The same turns and mirrors carry the whole set onto itself and the rows of a family onto each other. Which other rows belong to the same family as each row named below? List them in the order they appear above.
These 32 rows form 4 families of 8 rows each.
mivi: [ -4.9  11.6  29.6  -6.2  18.3 -27.3  11.1 -17.4  21.8  38.4   4.6 -18.5
   1.8  18.8   1.9  -6.7]
gizi: [-11.5 -11.4  35.6  20.1  32.8 -18.1   7.1 -13.9  24.9  -4.8  -9.5  13.5
 -15.6  21.7  -2.9 -25.7]
dutur: [ -6.9  -0.2   9.8  27.6  27.8  -3.6  15.6 -23.2  32.0  10.4   4.3  -8.5
  11.5  23.8   0.5 -18.6]
ruzed: [ -9.8   6.3  45.1 -32.0  13.1  -8.5  -9.3   3.5  20.8 -20.4 -20.7 -23.1
  -0.7  16.9  17.9 -17.1]
figu: [ -9.1  -9.5  32.1   3.2  29.0   7.8  -8.0   0.1  41.5 -30.5 -28.5 -14.6
   1.2  10.5   9.5 -27.2]
luf: [ -1.2   4.9  36.8 -35.4  13.8  -9.2 -13.6  14.8  37.2  -5.9 -24.7 -23.1
  -0.2  22.0  11.0 -13.6]
ropel: [ -3.4  -2.0  30.3   8.9  27.9  -1.5  -8.1  -1.9  37.0 -36.4 -25.1 -13.7
  -4.2  19.9   5.2 -30.7]
pepi: [ -0.7   6.1  15.8   6.1   7.9   3.7   0.8 -13.5  34.8 -25.2 -14.7 -35.0
  17.8  -1.3   2.7 -25.9]
ratu: [-17.6  -6.6  45.9 -13.9  15.8 -30.5   2.4  -2.7  14.5  14.0  -3.3   1.8
 -12.8  25.8   4.5  -1.8]
kam: [ -1.4  11.2  35.7 -19.1  -0.1  -6.9   3.5 -12.2  27.5  14.6 -12.5 -41.8
  11.6  -5.4  16.6 -16.1]
fizu: [-13.0 -19.3  28.8  24.3  29.9  -7.9   4.7  -9.6  23.8  -5.9 -10.1  11.2
  -7.2  23.3  -2.2 -15.3]
giki: [-10.3 -16.2  33.3  11.8  36.6  -5.8  15.3  -7.7  28.9  -2.8 -16.4  18.1
 -10.8  23.0  -1.6 -17.3]
Reb: [ -1.6  -8.8  24.3   2.0  29.4   2.8  -4.5   4.5  55.4 -22.3 -25.7  -5.4
   1.4  13.2   2.2 -32.5]
Reni: [  0.3   5.5  15.5  10.3   3.4   8.3   5.0 -14.8  41.4 -14.6 -10.8 -36.1
  18.6   3.2  11.9 -23.1]
kofal: [  4.2   5.6   6.2  -2.8  10.3   1.3   1.6 -11.6  53.2 -14.0 -11.4 -28.9
  19.1   7.0  11.7 -28.0]
kotar: [  6.6  11.7  21.6 -30.6   2.0 -12.7  -2.0  -6.7  28.3  16.8 -12.7 -33.1
  10.6   2.0  13.4 -13.3]
nadop: [-13.7   3.1  49.9 -35.3  15.1 -16.1 -10.7   6.6  33.1 -10.4 -21.3 -23.7
  -4.0  13.1  16.3 -13.4]
diviz: [ -3.3  -4.7  33.6  -2.3  33.4   3.3   0.1   2.9  49.4 -30.1 -29.1  -7.8
  -4.1  17.2   3.5 -25.4]
Niv: [-18.5  -3.2  51.6 -21.6  16.8 -27.5   5.9  -9.9   7.2   9.9  -6.7   2.7
 -12.7  19.2  10.4 -12.6]
Kosif: [ -6.8  -4.5   7.0  23.4  30.8  -6.3  15.7 -25.0  43.8  11.6  -0.3 -10.4
   8.9  22.4   8.1 -27.8]
sumov: [-12.5  -1.2  14.3  31.5  21.1 -16.0  17.5 -25.4  34.4  -4.1   3.8 -14.0
   7.1  18.5  -3.7 -23.3]
Peri: [ -0.7   7.3  12.5   2.2  17.1  12.7   4.1 -15.1  47.2 -16.0 -11.5 -26.3
  21.7   0.4   8.9 -28.2]
bipan: [ -5.1  14.1  38.4 -25.3   9.1 -12.8   0.4 -12.0  18.1   9.5 -15.8 -44.5
   9.1  -4.0  10.8 -16.2]
Fug: [-14.7  -6.7  38.8 -24.4  17.1 -17.8   4.5   1.0  13.1  22.8  -7.3   3.1
  -4.6  32.4   9.8  -4.9]
Takon: [  1.0  18.6  32.2 -30.2   8.7 -12.6  -1.3  -7.7  38.2  12.0 -11.4 -36.5
  13.2  -4.3  10.9 -16.7]
beso: [ -7.5   1.6  16.7  33.3  17.9  -9.1  16.9 -23.8  39.0   8.8   4.6 -19.8
   6.5  22.2   5.4 -20.5]
dif: [ -9.1   7.9  36.7   3.9  14.8 -24.5  14.8 -21.5  24.1  38.0   2.0 -26.3
  -0.8  12.8   8.8 -12.2]
Nas: [ -4.2   1.4  24.0  -4.8  23.0 -19.4  12.3 -20.5  17.8  42.9  -1.9 -15.4
   1.6  18.1   8.9 -13.3]
rut: [ -5.2   6.2  43.8 -36.3  15.5 -11.0  -3.5  10.7  35.0 -14.5 -24.2 -16.9
  -4.1  22.5  10.1  -8.7]
kup: [-14.5 -20.7  26.0  11.6  31.4  -5.6  12.1  -8.2  31.1   6.2  -8.8  20.7
  -3.3  23.9   1.7 -23.7]
faz: [-11.8  -6.0  44.1 -22.9  19.3 -20.1  12.7  -0.8  12.4  11.5 -11.2   9.1
 -10.0  28.4   4.0  -0.4]
Nuf: [-17.8   6.2  37.0  -0.3  22.9 -31.3  15.3 -25.0  17.9  30.0   3.8 -23.3
  -1.5  17.0   5.5 -14.1]

The rest of the family of Reb: luf, pepi, sumov, bipan, Fug, kup, Nuf
The rest of the family of mivi: dutur, figu, ratu, fizu, nadop, Peri, Takon
The rest of the family of beso: kam, giki, Reni, diviz, dif, rut, faz

The same turns and mirrors carry the whole set onto itself and the rows of a family onto each other. Which other rows belong to the same family as each row named below? List them in the order they appear above.
These 32 rows form 4 families of 8 rows each.
sida: [-12.5   1.2  27.9 -47.0  28.7  35.0  -0.5 -38.3  10.3 -38.8 -42.0  16.5
 -10.8  62.2 -14.8]
vilus: [  6.6  -8.1  15.1 -38.0  15.4  39.5  13.5 -22.7  -0.2  11.3 -19.8  -8.8
  34.9  21.8  -6.3]
Luda: [ -9.3 -16.4  -4.0 -46.4   7.7  32.3   7.2 -10.7   8.1 -12.6 -35.9  14.0
  14.6  48.8 -35.5]
sab: [ 10.8 -12.9  13.7 -34.3  15.8  41.1  13.7 -24.1  -5.0  11.6 -18.7  -9.9
  28.6  21.9  -9.5]
pona: [  7.9  -9.3  14.2 -38.3  14.0  32.2  14.0 -28.7   1.7   6.6 -24.2 -10.4
  36.9  18.7 -12.1]
Sevo: [ 15.1   1.5   8.8 -44.5  32.4  55.7   0.3 -45.0  25.6 -16.2 -26.7  -8.0
  22.5  54.5 -22.8]
tet: [ -1.4  -1.7  37.4 -57.3  15.4  56.5  13.6 -51.6  -7.1  -7.6 -42.5  24.7
  13.5  41.5 -22.1]
ser: [-21.5  -0.9  27.1 -43.7  31.6  42.6  -2.9 -36.2   7.5 -32.6 -32.9  21.0
 -11.6  64.3 -11.8]
Vosom: [ -9.5 -17.9  -3.4 -48.9   7.5  36.1  12.5 -12.1   0.3 -17.7 -34.6  15.9
   9.2  41.4 -36.0]
fanu: [ -0.1  -5.8  38.4 -56.9  17.6  51.0  17.9 -46.5  -1.6  -0.4 -38.5  28.5
  20.0  42.5 -25.9]
ton: [  9.5 -11.2  18.1 -39.4  12.4  44.5  18.0 -29.0   0.9   9.4 -23.2 -13.1
  34.5  24.8 -14.8]
sos: [  2.1   4.8  44.4 -34.0  38.5  39.8   0.1 -51.1   5.2  -9.4 -25.0  -9.3
  12.0  43.4  13.1]
Gog: [ -4.2  -1.9  38.3 -60.9  11.7  55.8  17.1 -41.9  -2.2  -5.9 -40.4  24.5
  19.6  35.6 -25.1]
matur: [-11.9 -19.2  -8.4 -45.8  10.0  35.8   6.3 -18.0   9.0 -10.6 -36.1  15.5
   7.0  43.1 -35.7]
Garak: [-16.5  -1.0  22.5 -43.5  33.5  31.3  -4.4 -34.5   4.3 -37.0 -37.3  19.9
 -13.5  59.4  -9.6]
vep: [  4.1  -3.3  34.3 -56.2  11.7  59.6  16.2 -41.1  -3.9  -7.1 -44.1  26.5
  16.5  35.7 -22.4]
rori: [  7.8   8.5   4.4 -38.7  36.8  52.4   4.5 -44.3  24.2 -14.0 -31.4  -2.0
  27.0  58.7 -19.8]
Nifiv: [  1.5   5.7  48.0 -35.1  39.5  40.3   4.9 -51.2   0.1  -9.8 -28.1  -7.3
   7.6  33.3   8.0]
dape: [-17.6 -13.5  34.7 -42.6  12.5  24.6  14.3 -20.9 -18.3  -8.4 -26.5   9.3
  -2.7  24.7   6.0]
Gigum: [-20.0   0.7  26.4 -47.9  31.1  34.5  -4.7 -39.4   8.5 -33.9 -38.8  17.8
 -10.4  61.9 -18.9]
dazol: [-17.1 -12.9  33.1 -37.2  11.5  20.4  13.6 -17.6 -20.2 -10.4 -34.8  14.3
  -5.1  30.4  -1.8]
konav: [ -5.3 -10.6   3.5 -25.4  31.0  19.4  -0.4 -11.9  12.6 -19.3 -18.4 -17.6
   8.6  43.9  -1.4]
gud: [ -5.2  -8.8   8.1 -25.9  32.8  16.8  -3.1 -20.7   9.1 -20.0 -16.7 -20.3
   0.4  48.6  -2.9]
Roz: [-21.7 -19.3  37.2 -43.2   8.5  22.8   7.2 -20.2 -15.0 -12.0 -26.1  11.5
  -2.1  25.1  -4.3]
zose: [ -0.8   8.5  48.6 -36.1  35.3  38.5   4.6 -47.3  -0.7 -14.6 -21.4  -5.8
  17.8  40.2  11.8]
pum: [-22.6 -10.8  31.7 -40.5  13.9  19.8   9.6 -16.1 -17.0 -11.7 -31.5  13.7
  -2.9  23.7  -2.1]
zafev: [ -4.2  10.0  45.8 -39.9  38.6  41.8   0.5 -51.4   0.6  -9.9 -22.0  -5.6
   9.1  35.9  10.1]
nat: [ 10.6   0.1   6.4 -41.0  33.8  51.3  -2.2 -42.9  24.1 -19.0 -33.1  -2.7
  24.7  59.5 -29.2]
zoloz: [ -3.6 -18.0  -5.9 -46.9   5.5  35.7   8.3 -10.8   5.8 -16.9 -32.8  13.1
  10.4  51.4 -32.3]
zug: [-12.5  -4.5   2.0 -24.7  27.9  23.7  -6.2 -18.5  10.9 -25.2 -18.8 -18.0
   5.2  40.9   1.4]
nuzal: [ -9.9  -5.1   3.2 -25.3  34.2  18.9  -8.5 -19.3  11.2 -17.0 -17.9 -15.9
   4.9  48.1  -0.6]
talu: [  8.3   4.8   9.4 -44.6  31.8  53.6  -0.4 -45.4  25.6 -11.4 -26.5  -5.7
  27.3  60.3 -22.7]

The rest of the family of Roz: pona, ser, fanu, matur, rori, zose, zug
The rest of the family of Luda: vilus, Gog, Gigum, pum, zafev, nuzal, talu
The rest of the family of vep: sida, sab, Sevo, Nifiv, dazol, gud, zoloz

The same turns and mirrors carry the whole set onto itself and the rows of a family onto each other. Which other rows belong to the same family as each row named below? List them in the order they appear above.
These 16 rows form 4 families of 4 rows each.
pavat: [ 30.2 -15.5  -2.0   8.6  17.0 -11.0  18.5 -10.2  -3.1  42.0  20.3   4.1
  -0.2   4.6  17.3  -6.2 -11.3]
doz: [ 29.4 -11.2   5.8  15.4  16.8 -11.9  10.4   4.2 -10.2  47.5  -4.4   8.1
 -22.9  -6.1   3.0 -15.7  -8.7]
Ziru: [ 28.3  -7.5   6.4  25.3  16.7 -11.5   5.1   1.0   2.3  46.4  27.2  14.0
  -4.4   2.1   4.9 -22.4   2.4]
tino: [ 46.2  -2.4  -3.6  21.3   4.4  23.4  10.5   1.6  -5.6  20.3 -15.7  19.8
   0.6  15.0  -4.8 -20.5  -2.4]
vetuz: [ 12.8 -13.8  23.7 -13.6  22.4 -10.0  -0.5   7.9 -17.6  33.4  10.5  -0.8
 -13.3   1.1   5.9  -8.0   8.4]
velef: [  5.1  37.0  -8.2  20.7   1.8   3.9  -5.1   4.9  14.0   4.2   3.7  -7.9
   6.5  17.4 -19.2 -14.5   7.7]
lop: [ -1.4  24.2   2.6   3.7  13.3 -21.7  18.2   4.3  -6.5  31.4  -6.0 -10.4
 -18.8  -1.3 -16.7   3.7  -6.7]
bage: [  8.7  22.3 -19.1   9.0   1.9   8.0  -3.4  -3.4  10.7  -2.2 -10.9 -22.1
   5.3  18.9  -3.6  -7.2  -6.6]
supif: [ -9.1  13.5  15.3 -17.4  17.7  -4.9   2.1   8.0 -11.9  11.7   3.6 -12.2
  -4.3  12.0 -12.1   4.8  11.8]
Mokom: [ 51.1   4.3  -6.1   8.2  -6.0  12.8   4.1  -9.2   7.0  13.6   0.2  -1.3
  13.2  14.5  15.4 -20.0  -6.9]
Voz: [ 16.6  11.2  10.1 -10.6   5.7  24.3  -4.5   6.8  -8.6  -3.8  -7.2   0.4
  10.5  24.7 -10.1  -7.4  15.9]
Zizan: [ 38.2 -16.4  18.1  -5.2  10.8  18.6  -6.7   6.3 -14.0  17.8   0.4  10.5
   2.0  14.0   8.0 -20.2  12.5]
Pekad: [ 45.3  13.4   0.4  25.4  -2.8  14.8  -3.3   0.9  10.7  17.5  10.4  13.5
  12.6  16.1  -1.2 -29.4   8.5]
sisip: [ 15.2  33.3  -6.6   9.8   0.1  12.4  17.6   1.7  -1.0   4.7 -16.9   1.5
   4.8  20.2 -24.3  -0.2   0.4]
Biv: [-11.2  16.9  -1.9  19.9  21.6 -21.8   2.1   5.6   6.1  33.1  20.5  -7.5
 -10.8   3.5 -13.2  -7.4   2.4]
Bobif: [-13.3   2.7 -15.4   8.7  25.0 -15.2  10.9  -4.1   0.5  25.8   9.7 -16.3
  -6.7   9.6  -1.4   6.3 -11.2]

The rest of the family of Zizan: vetuz, supif, Voz
The rest of the family of Pekad: Ziru, velef, Biv
The rest of the family of sisip: doz, tino, lop

